In the rows, zero is written as 128.
name the system of each run
run 1, S (8 x 26)
[[ 89 129 112 112 160 141 119 159 115 179 107 109 124 188 173  97 105 216
   81 115 149 167 128 169 191  72]
 [184  72 119 138 164  94 124 128 150 120 195 147 175  90 105  85 172  83
  137 140 107 118 130 195  44 108]
 [118 164 101 126 124 170 108  82  97  98  96 130  65  63  84 144  56  96
  188 123 125 104 101  55 144 153]
 [111 130 197 134 126 120 144 128 146 145  97 111 148 210 122 200 163 193
   61 103 161 151  98 122 169 177]
 [138  76 123 126 126 113 134 188 109 154 131 204 134 135 199  50 183 134
  123 167  95 140 208 129 121  76]
 [115 132  45 121 161 157 101 112 118 145 173  76 134  82  72  95  45  99
  151 107 138 116  74 194 117  82]
 [175 156 173 160 145 111 126  54 171  60 111 132 112 104  68 212 150 112
  124 131 136 113 102  85  76 197]
 [ 90 117 182  95  85 150 123 164  81 152  67 164  87 173 197 133 151 186
  152 124 118 155 145  49 221 152]]
run 2, G (8 x 26)
[[ 95 110 169  96 142 136 125  90 103 127 123 130 121 156 139 113 123 171
  157  95 150 120  75 133 156 133]
 [142  98 156 140 153 115 147 157 133 153 126 185 140 143 108  90 154 141
   82 162  95 128 142 127 116 130]
 [124 123  67 143 118 170 105 155 109 147 118 122 126  97  86 149  93  87
  121 113 142 125 135 118 140 122]
 [133 123 130 118 172 121 114  64 137  92 139 121 126 119 125 130 123 149
  146 103 156 116  92 161 100 107]
 [142 108 179 114 133 116 123 130 113 126 115 168 101 121 134 109 147 144
  151 152  84 136 118  87 142 163]
 [ 95 107 123 134 106 155 149 164 112 169 113 137 151 166 103 136 127 123
   87 103 154 119 128 133 154 135]
 [154 140  78 149 178 128 112 113 152 119 130 131 126 102 110 116 107 132
   96 145 135 129 140 157  96  79]
 [144 111 131 105 121 134  93 104 101 101 140 122 105  83 139 130 126 109
  207 113 118 131 100 112 132 141]]
run 3, D (8 x 26)
[[161 125 115 119 195 120  74  82 148 113 164  54 139 111  99 158 105 161
  136  96 138 161  45 194 118 122]
 [134  89 131 141 101 160 109 125 104  88  69 192 105 121 161 195 185 109
  150  97 182 124 183  61 125 136]
 [ 82 169 163 119 119 112 178 162 127 181 115 127 116 190 151  65 103 188
   72 167  92 130 134 117 179 126]
 [171  80  84 135 134 111 104 164 136 149 206  86 179  89 104 104 143  74
  147 122 104 141 114 208  86 110]
 [117 161 108 136 134 168 124  53 116  69  84 156  75  77  91 158  79 100
  168 112 165  82 121  66 109 139]
 [112 123 196 102 149 106 121 113 134 132 103 119 124 205 193 147 172 230
  106 103 152 165 105 143 172 127]
 [161  80 110 150  89 128 129 233 117 183 142 163 156 116 120 113 171  70
  107 164  79 144 181 116 135 146]
 [ 80 193  62 136 130 149 161  95 135 131 153  85 120 103  72  89  28  97
  117 136 138  79 108 154 110  94]]
run 4, Q (8 x 26)
[[139  91 132 142 120 137 135 162 119 137 111 185 133 127 127 123 165 112
  108 142 120 123 168 106 120 129]
 [112 141  68 129 129 146 125 137 122 146 142  98 130 115 116 111  85 114
  125 118 139 122 127 157 133  92]
 [147 105 152 123 147 119 110  87 132 100 143 120 138 116 108 150 147 126
  156 102 143 122  84 144 102 148]
 [114 142 149 120 120 138 130 123 109 123  90 161  83 124 144 122 121 141
  145 148 114 128 138  65 159 146]
 [104 108 126 132 123 136 145 171 122 172 125 130 158 175 122 118 134 147
   75 120 146 135 131 151 153 116]
 [164 103  86 143 143 126 111 130 140 115 154 135 143  84 104 124 136  84
  136 137 127 119 141 155  80 108]
 [111 157 124 105 122 134 110  84 112 103 127  86  98 109 141 136  91 136
  183 105 140 125  93 116 147 134]
 [113 112 196 125 131 120 149 119 123 131 103 166 129 169 122 131 160 165
  104 129 127 123 112  98 143 166]]
run 5, D (8 x 26)
[[104 140 137 122 135 161 117 111  96 129  82 156  80 113 102 128  81 143
  148 126 118 119  98  65 168 154]
 [112  89 141 120 139 128 126 147 126 157 132 116 169 186 142 134 161 170
   87  92 165 147 113 182 145 111]
 [152 103  88 144 138 145 118 165 116 141 120 181 115  83 111  97 126  93
  123 162  96 122 168 106 113 107]
 [ 82 155 108 102 127 143 131  93 107 128 138  82 115 129 130 110  65 146
  159  99 150 117  85 145 152 112]
 [155  60 171 123 158 119 114 109 123 108 125 182 145 135 129 136 187 142
  135 106 145 129 116 135 105 136]
 [119 140 112 140 122 157 115 173 110 163  84 136 100 132 110 146  98 141
   95 145 110 150 140  75 184 145]
 [103 121  98 121 125 122 150 139 132 145 162 109 166 149 146  89 128 124
  110 113 159 111 141 194 110  76]
 [158 110 123 120 164 128 101  97 116  98 132 161  94  68 109  98 117 112
  182 147  95 121 109 110 104 131]]
run 6, X (8 x 26)
[[ 80 126 200  94  53 108 168 155 104 166 160  86 153 186 149 112 148 126
  156 111 110 117  88 130 170 186]
 [135 154  98 179 116 124 175 120 173 110 128 137 163 133  81 164 141  72
   53 134 171  83 176 141  60 125]
 [159 187  67 129 152 123  78 129 138 119 129  68  81  80 150 138  69 148
  145 155  96 176 131 118 147 103]
 [118 101 188  86  90 105 127 104 106  98 149 131 128 143 211 119 186 134
  209 100 142 125 124 127 128 135]
 [117 153 173 156 112 118 184 139 149 141 113 161 133 155  68 128 133 116
   69 166 103  99 131  89 119 181]
 [137 149  56 147 108 140 104 164 142 148 148  53 150 125 126 174 107 107
  102 110 156 154 140 167 139 108]
 [146 138 119 115 142 108 119  84 131  76 142 152 101  93 189  90 144 130
  183 147 128 122 164 129  88  78]
 [113 142 198 104 116 113 137 110 118 135 129 112 111 144 111 124 117 153
  151 134  90 132  69  98 164 194]]
run 7, S (8 x 26)
[[161 105 173 112 127 123  93 107 108  98 118 144  90  93 122 153 148 124
  198 130  93 142  91  79 138 184]
 [ 59 113 158 122  95 159 165 148  96 169  89 157 137 190 117 125 126 148
   90 101 167 103 124 107 176 141]
 [160 118  92 152 172 105 127 171 156 158 138 147 149 134 132  89 142 152
   55 175 101 157 173 171 106  76]
 [165  99  75 114 150 148  63  99 108  96 153 112 113  51 117 137 115  87
  207 101 136 136 103 144 108 109]
 [ 95 159 189 128 132 135 158  49 131  93  95 140 107 152  82 163 108 145
  130 106 157  85  72  86 128 185]
 [135 113 175 135 109 113 139 208 123 185 107 161 130 178 157 114 172 171
   74 167  77 168 160  94 179 156]
 [121  75  43 131 132 156 110 180 106 161 154 138 167 117 146  88 131  99
  118 103 165 128 169 193 117  47]
 [161 171 100 139 198 117 113  31 163  66 147 109 103  65  74 129  76 118
  143 134 133 102  87 151  65 113]]
run 8, X (8 x 26)
[[157  91 152 130 186 122 114 130 125 144 130 180 120 107  77  83 123 144
  111 161  73 133  92 126 120 142]
 [ 86  92 105 115 107 170 115 148  86 161 121 116 140 139 109 134 106 116
  141  76 164 120  97 138 169 129]
 [138 107 125 143 184 133 123  99 145 109  96 187 127 137 128 127 150 158
   86 127 158 120 152 134  96  88]
 [143 103 120 117 153 131  93 160 105 163 141 119 117 113 105 102 106 144
  138 143  78 161  87 135 164 136]
 [ 92  88 127 114 109 150 139 117 100 124 127 154 146 142 140 116 146 113
  149  81 182  92 134 141 119 109]
 [145 133 134 147 189 129 124 111 144 128  99 160 111 127  84 128 112 159
   76 151 116 134 113 114 121 128]
 [132  88 105 116 116 145  91 165  99 155 139 107 137 120 138 137 134 125
  152 104 132 156 115 145 161 123]
 [109 116 136 127 139 129 153 103 125 116 116 183 124 138 141  88 137 137
  120 129 146  92 153 127 105  94]]
run 9, W (8 x 26)
[[ 95 166  88 124 130 140 137 135 120 138 102 129  98 142 182  95  94 160
  112 141 140 135 174 119 156  70]
 [153  92 144 112 156  93 126 123 137 139 188 114 161 122 121  73 148 129
  147 137  96 133  93 194  94 117]
 [137 131 126 147 121 153 126  97 119  98 108 151 111  84  66 166 110  76
  155 118 140  95 107  80 106 170]
 [113 148 146 128 129 137 114 148 127 148  86 113 109 175 148 173 124 193
   88 122 139 172 123 102 191 141]
 [126  90 120 123 120 114 141 151 126 135 145 165 159 147 192  85 181 129
  123 126 146 121 188 165 103  72]
 [119 152  90 127 141 129 138 107 124 133 164 108 118  79  76  69  62  88
  154 149  96  94  94 147 105 120]
 [163 124 170 136 154 117  99  90 149 105 119 104 124 126  89 203 146 145
  126 110 132 152  69 115 125 189]
 [105 116 134 128  92 160 122 156  99 126  67 179 102 151 184 160 157 143
  127 114 161 142 185  63 171 122]]
run 10, W (8 x 26)
[[136 203 112 139 169  89 152  85 181 121 173  63 129 123  94 100  70 148
   91 159 109 119  98 183  89 103]
 [207  75 142 128 146 122  59 118 120  92 132 142 111  69 125 182 179 101
  191 118 106 164 108 100 112 171]
 [ 50 153 161 111  46 161 168 140  91 148  83 134 108 178 152 140 113 133
  140 104 158 103 133  64 195 163]
 [141 145 121 157 160  87 164 166 179 155 142 140 159 174 154  90 155 170
   24 179 116 143 187 181 101  73]
 [168  95  48 125 132 140  80 131 108 117 185 103 137  41 109 107 109  48
  205 113 116 123 117 168  90  97]
 [103 185 197 110 117 123 139  45 132  88 117  86  95 138  97 173  96 147
  174 109 135 107  45  82 145 205]
 [158 100 175 153 128 120 126 187 137 145  65 204 121 171 167 162 207 174
   59 158 116 172 195  68 161 148]
 [ 75 109  41 120  78 153 152 201  99 187 166 106 171 139 162  64 107  85
  120 112 156 109 175 187 135  50]]
run 11, Q (8 x 26)
[[123 141 142 107 109 111 119 139 122 131 135 103 118 146 201 121 146 165
  151 134 123 159 146 126 155 113]
 [122 138 150 135 101 102 170 137 147 134 154 125 154 149 131 105 154 112
  110 144 119 107 145 146 104 138]
 [154 163 100 146 134 114 114 136 152 128 138  96 116 104 121 147 111 121
  113 156 110 148 133 128 120 130]
 [128 138 137 121 123 117 120 103 136 105 127 105 124 144 179 156 153 154
  144 107 162 141 137 137 128 116]
 [128 138 159 124 127 104 151 124 133 129 136 145 122 139 149  85 141 144
  127 155 100 122 136 122 120 127]
 [137 141 116 137 103 122 126 166 134 153 141  93 136 133 123 143 130 119
  110 136 114 150 134 134 145 142]
 [140 140 115 143 130 123 131 104 149 102 132 122 132 125 139 151 140 121
  119 120 159 116 149 138  96 112]
 [134 143 139 110 144 114 115 110 129 120 136 117 108 119 158 106 121 161
  149 143 108 143 115 127 134 118]]
run 12, F (8 x 26)
[[110 141 142 116 107 128 136  73 130  91 140  93 134 134 130 161 127 115
  166  84 179  97  96 140 112 145]
 [142 147 182 121 131 113 125 122 126 122 103 141  88 127 132 134 132 154
  143 160  80 148 107  72 155 177]
 [127 136 113 142  99 112 144 193 142 170 142 108 153 163 164 120 151 139
   79 148 117 157 174 150 145 112]
 [120 156  88 139 127 124 155  87 145  96 151 129 130 100 119  98 105  88
  131 132 153  80 154 154  69  87]
 [130 138 130 108 146 140  86  92 111 112 132  79 100  98 101 153  86 136
  182 101 128 140  52 123 154 154]
 [125 117 200 126  85 113 141 149 128 132 112 135 138 174 156 169 188 149
  118 120 128 143 137  92 154 184]
 [131 157 109 147 133 110 158 169 146 150 121 163 117 134 149  69 125 141
   71 191  93 128 193 119 120  88]
 [137 138  51 130 139 129 111 112 141 122 182  69 151  94 115 122  96  97
  143 108 157 118 117 201  92  80]]
run 13, G (8 x 26)
[[177 159 117 131 171 112  77 136 143 128 116 101  85 101 146 143 108 175
  123 168  79 192 119 106 157 130]
 [ 98  72 141 103  80 144 124 146  92 129 131 144 153 152 186 126 181 110
  172  76 176 120 148 139 135 114]
 [111 186 127 143 137 109 183 102 156 128 138 129 121 129  91  78  87 122
   88 169 105  85 131 130  97 121]
 [178 105 118 134 125 125  70 166 128 142 144  82 133 106 118 182 145 120
  145 120 108 183 107 131 149 163]
 [ 97 129 136 127 114 141 149  88 122  94  95 169 120 153 171 140 150 139
  128  99 197  94 169 113 113 100]
 [123 160 133 115 140 104 138 145 129 161 155  98 114 128 127  64  89 157
  120 171  67 140 102 141 151 124]
 [157  81 120 143  98 129 115 157 129 130 147 131 167 116 116 169 181  77
  136 106 146 133 142 140 106 150]
 [ 99 190 118 134 136 142 144  78 131  97  94 130  88 127 127 136  86 145
  119 133 160 105 139  96 127 114]]
run 14, F (8 x 26)
[[164 102 147 147 153 133 111 105 133 106 108 169 115 100  78 161 148 109
  127 133 120 122 115  92 106 169]
 [117 112 111 117 124 150 104 172 102 161  95 138 114 150 165 132 132 163
  114 120 138 164 149 112 181 110]
 [132 100 137 127 145 107 151 114 140 120 153 159 160 136 143  89 165 124
  118 131 140 102 146 172  78  96]
 [138 116  92 132 143 156 105 126 108 131 132 133 109  78  70 123  83  95
  153 130 114 122  96 116 131 137]
 [111 106 153 121 124 140 116 119 119 130 103 122 136 169 138 179 154 163
  115  84 176 141 107 126 153 145]
 [151 115 151 133 140 112 134 139 133 120 112 190 110 123 153  99 165 140
  120 168  96 133 170  99 112 121]
 [121 116  77 124 130 139 117 166 113 170 153 107 146 120 121  96 101 119
  114 127 124 133 128 172 141  90]
 [124 116 136 134 133 138 135  73 131  93 131 132 140 120  96 154 135 104
  142  89 177  91 105 141  90 138]]

runs to name
run 15 (2 x 26)
[[ 80 122 165 103  43 109 184 126 118 131 191  92 183 163 147 110 165  67
  172  87 159  73 115 167 105 152]
 [185 141 162 162 198 107 131  91 170 106 111 168 107 100  42 134 123 141
   79 182  80 126 101 102  90 167]]
 | D
run 16 (2 x 26)
[[ 97  92 168 135 157 169 148  92 107 137  91 181 133 145  21 147 110 124
   98  92 157  84  56 105 135 182]
 [148  67  91 149 174 184  79 168  89 156  71 205 101  96  94 131 117 135
  108 128 123 152 139  81 160 118]]
 | Q
run 17 (2 x 26)
[[114 135 139 114 104  98 141 148 140 153 178  55 174 172 149 131 141 139
  115 105 141 138 104 195 135 125]
 [161 149 114 145 131 114 132  93 151  73 128 160 108  79 134 129 140  91
  153 156 123  99 168 103  69 120]]
 | W
run 18 (2 x 26)
[[107 153 108 133  90 139 131 161 123 152 121  89 130 151 141 154 113 132
  109 120 146 140 141 121 168 130]
 [132 121 128 133 134 108 155 122 142 126 154 150 150 126 134  82 145 114
  117 142 127 105 151 159  86 100]]
 | D
run 19 (2 x 26)
[[122  97 145  91 116 134 101 118  89 114 126 144 106 117 184 105 142 140
  204 108 128 138 122 112 150 120]
 [ 85 134 163 125  93 131 181 139 116 157 132 140 141 159  96  95 116 112
  112 130 123  86 109 117 138 160]]
 | Q
run 20 (2 x 26)
[[152  91 112 125 104 144  96 164  95 132 126 154 109  88 135 126 144  92
  174 137 100 144 144  91 140 142]
 [ 75 146 148 115 118 131 166 117 122 138 112 137 127 179 156  97 120 170
   99 117 157 106 135 133 147 108]]
 | X
run 21 (2 x 26)
[[146  94 137 134 186 138  99 101 128 114 100 162 119 129 109 150 142 165
  107 115 146 140 107 126 123 125]
 [128  85 155 116 157 138 115 130 103 139 112 171 119 130 116 102 139 151
  137 128 112 130 100 115 143 138]]
 | S
run 22 (2 x 26)
[[177  75 111 153 144 143  91 185 117 152 108 182 126  97 103 149 162 110
  104 147  97 161 156  91 136 146]
 [ 89  90  95 122 133 157 134 142 105 151 111 160 145 157 161 100 131 147
  107  93 190 116 162 156 137  64]]
 | F
run 23 (2 x 26)
[[113  64 174 138 147 135 153 163 125 175 107 183 172 189  92 126 171 154
   52 115 144 125 115 145 138 144]
 [140 105  42 154 163 155 113 166 123 169 141 135 149  96  72  98  87  95
   86 139 125 127 141 168 115  76]]
 | X
run 24 (2 x 26)
[[166  89 122 127 120 111 108 144 126 111 146 147 137 106 176 120 184 109
  162 132 125 143 170 136 101 109]
 [ 95 167 144 125  98 138 154 120 113 135 118 119 102 127 106 118  87 112
  142 139 110 104 107  85 153 163]]
 | D
run 25 (2 x 26)
[[136 113 147 106 130 134  99 103 104 103 112 147  90 102 154 131 134 138
  192 122 120 137 111  91 147 141]
 [ 85 121 165 120 116 134 163 137 114 159 127 132 147 175 105 114 125 143
   98 109 142 103  96 135 151 146]]
 | S
run 26 (2 x 26)
[[137 110 135 107 108 101 121 168 114 146 163 121 133 125 187  75 155 132
  163 151  85 152 147 141 139 110]
 [105 139  86 129 103 145 145 119 122 131 157 101 143 108  95 121  95  74
  139 106 158  87 117 153 105 115]]
 | S
run 27 (2 x 26)
[[167 130 109 130 149 118  81 151 133 140 137  86 118 107 125 153 117 143
  129 140  97 180 107 135 149 139]
 [116  96 147 123 107 144 136 100 115  99 121 158 139 133 136 144 162 109
  152  87 175 100 132 121 107 133]]
 | S
run 28 (2 x 26)
[[116 148 104 128 118 146 106 109 130 116 122  70 128 129 120 191 106 127
  137  83 180 138  99 140 147 139]
 [165 113 137 138 141 115 110 130 135 101 106 178 107 117 169 139 176 138
  128 148 125 144 181  97 112 115]]
 | X
run 29 (2 x 26)
[[130 178 138 101 130 109 101 128 123 141 137  58  89 123 166 115  88 179
  157 152  76 174  92 121 183 139]
 [126  78 147 134  78 126 148 139 126 125 160 132 183 142 115 158 190  67
  141  87 166  98 134 155  90 157]]
 | D
run 30 (2 x 26)
[[128  83 138 146 143 156 137  86 118  80  76 238 113 113 119 142 171 106
  129 113 179  83 173  85  82 120]
 [ 89 138  96 116 157 159 116 166  95 195 102 111 104 146 106  92  56 179
   95 134 105 154  91 127 205 108]]
 | W
run 31 (2 x 26)
[[139 132 131 163 175 111 170 106 171 117 122 190 147 139  92  97 141 128
   50 159 138  91 160 147  59  97]
 [145 140  80 117 145 143  72 145 113 153 151  59 107  78  93 134  65 122
  163 125  95 167  69 141 166 135]]
 | X
run 32 (2 x 26)
[[ 93 143 128  90 143 102 140  98 118 108 141 132 113 152 222  52 129 185
  154 128 142 129 157 165 127  51]
 [142 122 183 113  93  81 149 157 136 155 194  87 159 135 106  94 150 105
  152 153  54 132  85 150 121 185]]
 | Q
run 33 (2 x 26)
[[130 125 131 149  67 133 162 137 125 112 132 168 132  94  82 139 144  33
  150 143 117  73 154  74  86 175]
 [102 192  94 135 128 151 116 139 130 144  81  87  96 156 149 170  74 181
   85 122 157 158 140 101 191 110]]
 | S
run 34 (2 x 26)
[[181 181  63 151 131 133  86 115 146  99 136  83  95  37  92 166  79  78
  159 154 100 139 132  95 109 136]
 [ 86 162 170 106  93 117 155  62 133  75 118 104 122 174 192 166 150 152
  153  80 205 100 127 127 121 128]]
 | D
run 35 (2 x 26)
[[140  81 159 134 189 136 107  73 141  93  95 168 138 153 115 183 173 176
   98  81 195 132 103 141 107 124]
 [128  94 178 104 163 123 126 130  98 142 113 199  96 125 136  50 132 168
  148 162  67 131 113  94 147 131]]
 | S
